Each named move below is a turn or a mirror, shown by a few rows before and after it. Which moves, in which order, take the first row of each later pair to the second? The first pair is answered.
Q938:
[ 0.10  0.23 -0.89 -0.35 -1.44  0.35  1.10  1.59 -1.32] -> [-0.37  0.58 -0.43 -0.62  2.03  1.30  0.00 -0.87 -0.38]
[ 0.03 -0.04  0.51  0.82 -1.34 -0.87  1.23 -0.26 -0.26] -> [-0.22  0.04  0.78  0.63  0.65 -0.14  0.46 -1.86  0.16]
[-0.24 -0.92 -1.65 -0.28 -2.56 -1.59  0.26  1.92 -1.19] -> [-0.90 -0.36 -1.08 -0.66  3.11  0.21 -1.35 -1.97  0.09]
Q327:
[-0.84  2.13 -1.84  1.47 -1.62  0.74 -0.07  0.41  0.40] -> [-0.78  2.20 -1.74  1.19 -1.63  0.58 -0.18  0.41  0.37]
[-0.44 -0.04 -3.07 -0.60  2.20  0.90 -0.81  0.95 -1.85] -> [ 0.15 -1.19 -1.67  0.08 -1.08 -1.45 -0.06  3.90 -0.61]
[ 0.69 -1.23  0.81 -1.49 -3.08 -2.72  0.13  4.27 -0.39] -> [ 0.77  1.21  4.31  0.21 -1.94 -0.78  2.32  0.16  3.11]
Q560:
[-0.19  0.44  0.14 -0.15  0.03  1.05  0.44 -0.90  0.24] -> [-0.16  0.38 -0.26 -0.59 -0.45  1.03  0.68 -0.52 -0.43]
[-0.74  0.46  0.11 -1.27  7.83  1.50 -2.77 -4.21  1.05] -> [-0.51  3.00 -1.46 -0.65  6.11  3.76 -0.56 -5.57 -0.46]
[ 1.37  0.64 -0.82  1.69  1.59  0.06 -2.01 -1.36 -1.05] -> [ 1.42  0.80 -0.97  1.71  1.27 -0.09 -1.89 -1.39 -1.58]
Q915:
[-0.84  1.80  0.29  0.06  2.30  1.91  0.54 -3.79  1.20] -> [-0.91  2.16 -1.43 -0.45  1.38  2.22  0.60 -3.37 -0.16]
[-0.23  0.56  5.29  1.27  1.89 -2.70  0.80 -1.43  4.58] -> [-0.05  3.24 -3.74 -0.01 -3.28  1.10  2.31  0.22 -4.93]
[ 0.09 -0.97 -0.19 -2.52 -2.01 -1.38 -0.33  3.35 -3.32] -> [ 0.23 -1.35  3.74 -1.60 -0.62 -2.68 -0.35  2.67  0.96]
[ 0.20 -0.25  0.69  0.74 -1.70 -1.48  1.02  2.36  0.44] -> [ 0.09 -1.18 -0.70 -0.25 -0.65 -1.68 -0.41  2.80 -0.92]
Pairs:
(two moves a pair)
[ 0.15 -1.35  1.37 -0.97  0.18 -2.26 -0.15  0.11  1.39] -> [ 0.41  1.00  0.40 -0.03 -1.91 -0.32  2.22 -1.49 -0.10] => Q915, Q327
[-0.22 -0.83 -0.75  0.11  3.67  0.36 -1.68 -1.96 -0.17] -> [ 0.71  1.23  0.80  2.19 -2.11  0.71  2.53 -1.43  0.72] => Q915, Q938
[-0.65  0.90 -0.92  0.78 -1.36 -1.01  0.83  0.51  2.23] -> [-0.82  0.23 -0.40  0.55 -0.16 -1.37 -0.25  0.68  2.80] => Q915, Q915
[-0.28 -1.33  0.00 -1.15  2.59 -0.72 -1.55 -2.35  1.44] -> [ 0.04  1.21 -0.55 -0.01 -0.43  1.64  1.53 -3.39  0.49] => Q560, Q915
[-0.28  1.78 -0.40  0.20 -3.28  1.25  2.23 -2.00 -0.96] -> [-0.60  1.13 -2.32 -0.38 -2.99  1.03  1.23 -1.13 -2.65] => Q327, Q327
[-0.11 -1.92  3.12  0.77  1.23 -1.35  0.00  0.90  2.23] -> [ 0.01 -1.18 -0.71  0.42 -2.62 -0.35  1.00  3.03 -1.80] => Q915, Q560
[-0.80  0.36 -0.39  0.66 -1.88 -0.72  0.70  0.99  0.91] -> [-1.17 -0.43 -1.31 -0.47  1.07 -0.60 -1.59  0.37  0.35] => Q915, Q938
[-1.70  0.98  2.00  0.12  3.72  1.89 -0.03 -2.86  1.95] -> [-0.57 -0.97  2.08  0.59 -3.73 -1.46  1.63  3.20  0.92] => Q938, Q560
[ 0.83 -1.49 -1.69  0.69 -2.55  0.12 -1.25  2.08  0.58] -> [ 0.58  0.69 -0.22  1.55  0.01  2.26 -0.31 -1.98  2.49] => Q327, Q327
[ 1.20 -1.38 -0.80  0.38 -1.20 -2.10  1.46  1.46 -0.57] -> [ 0.98 -0.06  1.18  1.05  0.89 -0.81  1.93 -1.72  1.43] => Q327, Q938
[-0.08 -0.98  0.88  1.24 -1.35 -2.96  1.40  2.60  1.01] -> [-0.75  1.31 -0.82  0.79  3.54  0.70  0.37 -2.40  0.11] => Q327, Q327
[ 0.34 -1.54  2.47  1.79 -4.46 -1.72  3.01  2.40  2.94] -> [-1.12  0.80 -2.97 -0.50  3.70  4.09 -0.22 -3.83 -0.96] => Q327, Q327
[-0.21 -1.30  3.94 -0.26  3.93 -0.67 -1.29 -0.97  4.26] -> [ 1.14  0.06  2.80  1.45 -4.92 -0.81  3.14  2.34  2.22] => Q560, Q938
[-0.36  0.85 -2.63 -0.77  0.82  1.53 -0.35 -1.26 -2.38] -> [-0.19  1.33  0.95  0.37  1.70  1.16  0.70 -3.04  1.54] => Q915, Q560
[-0.63  0.58 -2.02  0.04  0.89  0.94 -0.54 -0.80 -1.37] -> [-0.54 -0.91  0.99  0.19  1.37 -1.10 -0.98  0.05  1.37] => Q938, Q915
[ 0.05 -0.55  0.11  0.60 -2.17  1.09  3.65  0.34 -2.50] -> [-0.30  0.18 -0.78  0.14  0.67  2.50  2.56 -1.98 -2.91] => Q938, Q560
[ 0.57 -1.02  0.46  1.69 -2.47  0.41  0.60  1.99 -0.19] -> [ 0.52 -0.35  2.24  2.24 -0.28  1.07  0.78 -0.44  1.67] => Q560, Q327
[ 0.64 -0.10 -1.32 -0.70 -0.82 -0.73  0.37  3.20 -0.67] -> [ 0.87  0.68 -0.38  0.17 -1.61 -0.66  1.40  2.98  0.11] => Q915, Q915
[-0.63  2.19  0.25  0.46  2.16  1.83  0.70 -3.32  0.63] -> [-0.80  1.72  0.20  0.52  3.00  1.59 -0.20 -3.13  0.59] => Q915, Q915
[ 0.31 -1.40 -2.21 -1.81 -0.16  0.09  1.39  0.07 -1.77] -> [ 0.61 -2.80 -0.61 -1.97  0.21 -1.60  0.69  1.03 -0.07] => Q327, Q915
[-0.42 -0.77  1.23  0.72 -0.09 -3.15 -2.00  1.65 -0.89] -> [-0.17  0.05  2.04  1.58 -1.85 -2.80 -0.31  1.35 -0.22] => Q915, Q560
[ 0.24 -0.11  0.07  0.26 -2.69 -1.07  0.91  2.15 -1.75] -> [ 0.17  1.75  2.31  0.96  0.65  0.91  1.55 -2.19  0.89] => Q327, Q938
[-0.29 -1.00  2.20  0.96 -2.43 -2.70  1.25  1.16  2.83] -> [-1.32 -0.33 -2.21 -1.30  3.56  0.51 -2.15 -1.95 -0.69] => Q915, Q938
[-0.99 -1.03 -1.83 -0.86  1.39 -0.93 -1.71  1.38 -1.60] -> [-0.94 -0.91  1.22 -0.22  2.76 -1.10 -1.51 -0.20  1.28] => Q327, Q938
[-0.20  0.13 -1.94 -0.82 -3.06  0.39  0.16  2.24 -1.24] -> [-0.99 -0.67 -0.84 -1.49  2.79  0.73 -2.75 -0.32  0.69] => Q560, Q938
[ 0.93 -0.19 -0.24 -0.33 -1.74 -0.50  1.61  2.58  0.42] -> [0.74 0.92 1.64 0.23 0.43 0.11 2.14 0.19 2.47] => Q560, Q327
[ 0.10  2.28 -1.13  0.28  0.20  0.51  0.29  0.68 -1.83] -> [ 0.41  0.84  0.86  0.45 -0.35 -1.71 -0.23  2.71 -0.42] => Q915, Q938
[ 1.26  0.88 -1.64  1.99 -4.80 -1.20  0.96  2.91 -0.37] -> [ 0.89 -1.55  0.74  1.49 -2.01 -3.48 -1.25  3.82  1.94] => Q560, Q560
[-0.62  2.30  1.29  0.42  2.48  1.57  1.54 -3.58  0.09] -> [-1.12  0.58 -0.48 -0.81  4.43  0.75 -0.83 -2.33 -1.67] => Q560, Q915
[-0.08  1.19 -0.86 -0.05  0.87  1.08  0.21 -1.20 -0.62] -> [-0.18  0.19  0.58 -0.33  1.96 -0.35 -0.70 -0.71  0.96] => Q560, Q915
[ 0.24 -2.08  1.77  0.00 -1.09 -2.52 -0.30  2.45  1.15] -> [ 0.18  0.25 -1.11  0.30 -3.63 -0.06  1.62  1.47 -1.79] => Q560, Q915
[ 0.29  0.54  3.06  0.54 -1.18 -1.48  1.42 -0.60  0.31] -> [-0.19  1.18 -1.02 -0.66 -0.49  0.20  0.74 -0.85 -3.75] => Q938, Q915
[-0.08  2.84  2.56  0.94  0.33  2.03  1.42 -4.48  1.44] -> [-0.32 -1.17 -3.21 -1.53 -1.42 -1.13 -2.14  2.31 -4.15] => Q327, Q327
[-1.92 -1.36 -0.46 -0.21  3.94  0.40 -0.10 -1.45  0.43] -> [-1.74 -0.80 -2.56 -0.34  2.62  1.34  0.50 -1.07 -1.61] => Q915, Q915
[-0.07  0.46 -2.03  0.49 -5.21  0.68  2.43  2.17 -2.45] -> [-0.94  1.79 -2.68 -0.37  1.81  4.01  0.45 -3.20 -2.52] => Q938, Q560
[-0.58 -0.45  3.27  0.31  0.03 -0.72 -0.56 -0.65  2.91] -> [-0.67  0.72  2.49  0.33  1.75  1.16 -0.22 -2.33  2.23] => Q938, Q327
[-0.64  1.47  1.10  1.01  1.66  1.81  1.69 -2.38  1.11] -> [-0.61  0.63  2.00  0.89  2.53  0.92  0.83 -2.03  1.79] => Q327, Q915
[ 0.68 -0.80 -1.46 -0.81 -0.11 -0.46 -0.24  2.04 -1.04] -> [ 0.85 -0.38 -1.13  0.06 -1.66  0.04  1.03  1.74 -0.78] => Q915, Q915
[-0.29 -1.54  3.23  0.36  1.89 -2.19 -1.10  0.79  3.73] -> [-0.07  3.06 -0.90  1.55 -2.35  2.39  2.97 -1.61 -0.53] => Q327, Q915
[-0.30  2.56 -0.84 -1.00  1.84  2.72 -0.47 -4.51 -0.38] -> [ 0.35  2.41 -2.48 -0.63 -3.43  2.02  1.28 -1.56 -2.75] => Q560, Q938
[ 0.26  0.41 -0.06 -0.25  1.96  1.82 -1.34 -2.04 -1.12] -> [ 0.31 -0.93 -1.47 -0.50 -0.90  0.44 -1.19  1.02 -2.61] => Q560, Q327
[-1.04  0.29  2.77  1.30  1.86 -1.12  0.19 -0.68  2.24] -> [-0.51  1.37  1.86  1.98 -1.92 -1.10  2.28  0.56  1.01] => Q560, Q938
[-0.86  1.13  0.39  0.77  1.41  1.71  0.77 -3.14  0.93] -> [-1.16 -0.72 -2.91 -0.78 -0.23  0.44 -0.66  0.73 -2.57] => Q915, Q327
[-0.97  0.64  0.27 -0.67  3.79  0.51 -0.96 -2.30 -0.54] -> [-0.31 -1.89  1.09 -0.56 -0.80 -3.10 -0.41  3.15 -0.25] => Q327, Q327
[-1.19  1.92 -0.98 -1.22  0.83  3.56  0.94 -2.85 -1.19] -> [-1.08  1.87  0.60 -0.53  0.46  3.39  1.68 -3.21  0.42] => Q915, Q915
[-0.74  2.02 -0.51 -0.30  0.47  2.76  0.41 -6.42  1.46] -> [-0.47 -2.60 -3.39 -1.91 -4.43 -2.02 -1.35  2.02 -2.08] => Q327, Q327
[ 0.34 -0.33  0.52 -0.14 -1.84  0.04  0.23  1.13 -0.58] -> [ 0.00 -0.38 -0.77 -0.75  0.08  0.76 -0.91  0.41 -1.70] => Q327, Q915
[-0.62  1.28 -2.02 -0.07 -0.38  1.95  0.75 -2.02 -1.45] -> [-0.96  0.40 -2.43 -0.71  1.15  1.38 -0.62 -1.67 -1.48] => Q327, Q938
[ 1.74 -0.58  0.26  1.08 -0.74  0.34  2.51 -1.22 -2.98] -> [ 1.60 -1.35 -0.86  0.04  0.60  0.31  1.27 -0.68 -3.77] => Q938, Q327
[ 0.44  1.27 -1.45 -1.48  1.80  3.12 -0.12 -2.35 -1.94] -> [ 1.41  0.23  1.25 -0.27 -4.08 -0.18  2.02  1.81 -0.27] => Q915, Q938
[ 0.03 -1.46  4.23  0.84  1.18 -1.23 -0.43  0.58  1.92] -> [ 0.33  1.45  0.66  1.51 -3.48  1.71  2.52  0.24 -1.70] => Q915, Q327
[-0.46  0.94  1.92 -0.99  0.78 -0.32  0.63 -1.47  1.84] -> [-0.65 -0.12  0.78 -1.80  2.13 -0.52 -1.13 -1.07  0.85] => Q915, Q915
[ 0.56 -0.50  2.55  1.56 -1.89 -0.04  1.37  1.21  1.86] -> [ 0.24 -2.46 -1.04 -0.58  0.11 -0.29 -1.77  2.89 -1.66] => Q915, Q560
[ 1.31  0.97  4.32  1.85  1.14 -0.39 -0.63 -0.71  0.86] -> [ 0.85  1.76 -0.94  0.68  0.45  1.86 -1.33 -0.40 -4.17] => Q560, Q915
[-0.33 -1.65 -0.35 -0.83  0.96 -1.65 -1.09  0.33 -0.31] -> [-0.14  0.86  0.61  0.58  0.28  0.52  1.35 -2.34  0.62] => Q915, Q327
[ 0.71  0.55 -1.25  0.42 -5.09 -0.26  1.99  2.13 -1.37] -> [ 0.49 -2.88  0.46 -0.87 -1.12 -3.22 -1.78  3.75  0.31] => Q560, Q915
[ 0.07 -1.32 -0.29 -0.56 -2.83 -1.80  0.09  3.24 -1.16] -> [-0.02  2.02  1.28  0.34  1.30  1.81  1.47 -3.50  1.13] => Q327, Q327
[-0.30 -1.48 -2.20 -1.42 -0.08 -0.90 -2.06  2.83 -2.53] -> [-0.33 -0.48  2.52 -0.17  3.57 -0.33 -1.60 -0.95  2.34] => Q327, Q938
[ 0.36  1.20  2.02  1.66 -5.14 -0.63  3.15  0.90  1.45] -> [ 0.06 -2.04  1.44  0.16 -3.60 -3.32  0.04  4.02  0.60] => Q915, Q327
[-0.67 -0.17  0.82  0.52 -0.98 -0.48  1.17 -0.24  2.23] -> [-1.14 -0.11 -0.54 -0.12  1.76  0.91 -0.26 -1.81  1.24] => Q938, Q327
[ 0.04 -0.39 -2.70 -0.27 -2.01 -0.80  0.25  2.01 -2.35] -> [ 0.52 -0.55  0.85  1.02 -3.00 -2.02  1.54  2.09  0.71] => Q327, Q560
[ 0.04 -0.06  0.94 -0.16  2.44 -0.26 -0.50 -1.06  2.04] -> [ 0.43  1.25  0.81  1.15 -0.64  0.67  2.20 -0.97  1.55] => Q327, Q915
[ 0.42  0.49  2.41  3.49 -3.08 -1.25  1.98  1.67  1.56] -> [-0.08 -1.59  3.30  2.63  0.56 -2.72 -0.78  1.82  2.95] => Q915, Q915
[ 0.50 -0.17 -1.44  0.20 -2.07 -0.29  0.65  1.47 -1.53] -> [-0.04  0.67 -1.43 -0.40  1.62  1.47 -0.51 -1.46 -0.90] => Q938, Q560
[-0.59 -3.03  4.65 -2.47  3.60  0.02 -1.37 -0.58  2.13] -> [ 0.40 -1.75  3.52 -1.05 -4.75 -0.29  2.76  2.60  0.49] => Q560, Q938
[-1.87 -1.19 -2.58 -2.16  7.17  1.29 -4.43 -2.21 -1.81] -> [-1.30  1.23 -3.83 -1.45  5.63  3.70 -2.42 -3.85 -3.37] => Q560, Q560
[ 0.53  2.09  0.30  3.36 -2.62 -0.04  3.44 -0.01  2.35] -> [-0.06  2.25  0.09  2.52  2.65  1.51  1.36 -3.04  2.85] => Q560, Q938
[-0.17  1.16 -3.71 -1.88  0.97  2.22 -1.38 -1.02 -3.80] -> [-0.52 -0.63 -0.27 -1.98  4.86  0.36 -3.17 -2.02  0.06] => Q915, Q327
[ 0.09  0.75  2.12  1.26 -0.11  0.78  1.59 -2.63  3.16] -> [-0.68 -0.50 -3.31 -1.28  1.52  1.61 -1.29 -1.16 -2.24] => Q560, Q915
[-1.06  0.13 -0.72  0.15  2.09  0.37 -0.03 -0.99  0.64] -> [-0.68 -0.08  1.07  1.28 -0.26 -0.39  1.48 -0.22  2.19] => Q327, Q915
[-0.75 -2.50 -0.53 -0.85 -0.16 -2.79 -2.98  3.85 -2.16] -> [ 0.22  1.91  4.06  2.27 -2.98 -0.39  2.30 -0.47  2.01] => Q938, Q915
[ 1.33  0.57 -0.27 -2.24 -0.16  0.91 -0.01  1.74 -1.49] -> [ 1.40  0.99  0.62 -1.81 -1.20  1.11  1.24  1.35 -0.87] => Q915, Q915
[ 0.18  1.33 -1.55 -1.55 -1.58 -0.06  2.11 -2.46 -1.70] -> [-0.13 -1.81 -0.27 -2.84  0.99 -2.99 -1.04 -0.40 -0.50] => Q915, Q327
[ 1.07  2.63  1.31  1.25 -0.19  1.97  0.33 -0.53  2.53] -> [ 0.70  2.74 -0.68  0.62  0.64  3.07  0.06 -1.08  0.85] => Q938, Q327
[-0.68 -1.97  3.40  0.51 -0.15 -2.60  2.43 -1.16  3.60] -> [-1.07 -4.07  0.87 -1.32  3.24 -3.12 -0.95 -0.02  1.85] => Q915, Q915
[ 2.25  0.36 -0.71 -1.31  2.23  1.60  0.89 -0.97 -0.72] -> [ 2.51 -0.93  1.88 -0.87  1.17 -0.64  1.02  0.56  1.59] => Q327, Q915
[-0.04 -2.21 -0.80 -0.52 -1.20 -0.40  0.06  4.41 -0.95] -> [-0.59 -3.02 -0.11 -1.01  1.84 -0.80 -1.64  3.41 -0.02] => Q938, Q327
[-0.34  0.90 -3.08  0.22 -4.41  0.64  1.68  1.54 -2.87] -> [-0.12  3.08 -0.09  1.71 -3.03  2.37  3.30 -2.29 -0.12] => Q327, Q327
[-0.04  1.46  2.25  1.23 -0.33 -1.46  1.38 -1.92  1.54] -> [-0.15  0.54 -1.11  0.01 -2.66 -2.25  0.51  1.36 -2.10] => Q915, Q327
[-1.00  0.04  2.28  0.51 -1.53 -1.83  0.46  1.13  2.92] -> [-1.26 -1.29  1.17 -0.38  0.84 -2.29 -1.75  1.34  2.16] => Q915, Q915
[ 0.34 -0.51  0.44 -2.06  2.74 -1.66  0.88 -1.66  0.04] -> [ 0.36 -0.28 -1.52 -2.46  2.02 -0.99  1.27 -1.46 -1.49] => Q915, Q915
[ 0.76  1.16  1.36  0.58 -2.00 -1.33  0.85  0.65  1.41] -> [-0.13  1.44 -0.53 -0.72  2.64  0.41 -1.77 -1.41 -0.09] => Q938, Q327
[ 1.00 -0.23  1.91 -0.31 -0.86 -1.68  2.44  0.54 -1.17] -> [ 0.79  1.09  0.40 -0.51  0.32  0.06  2.26 -1.49 -2.45] => Q938, Q915
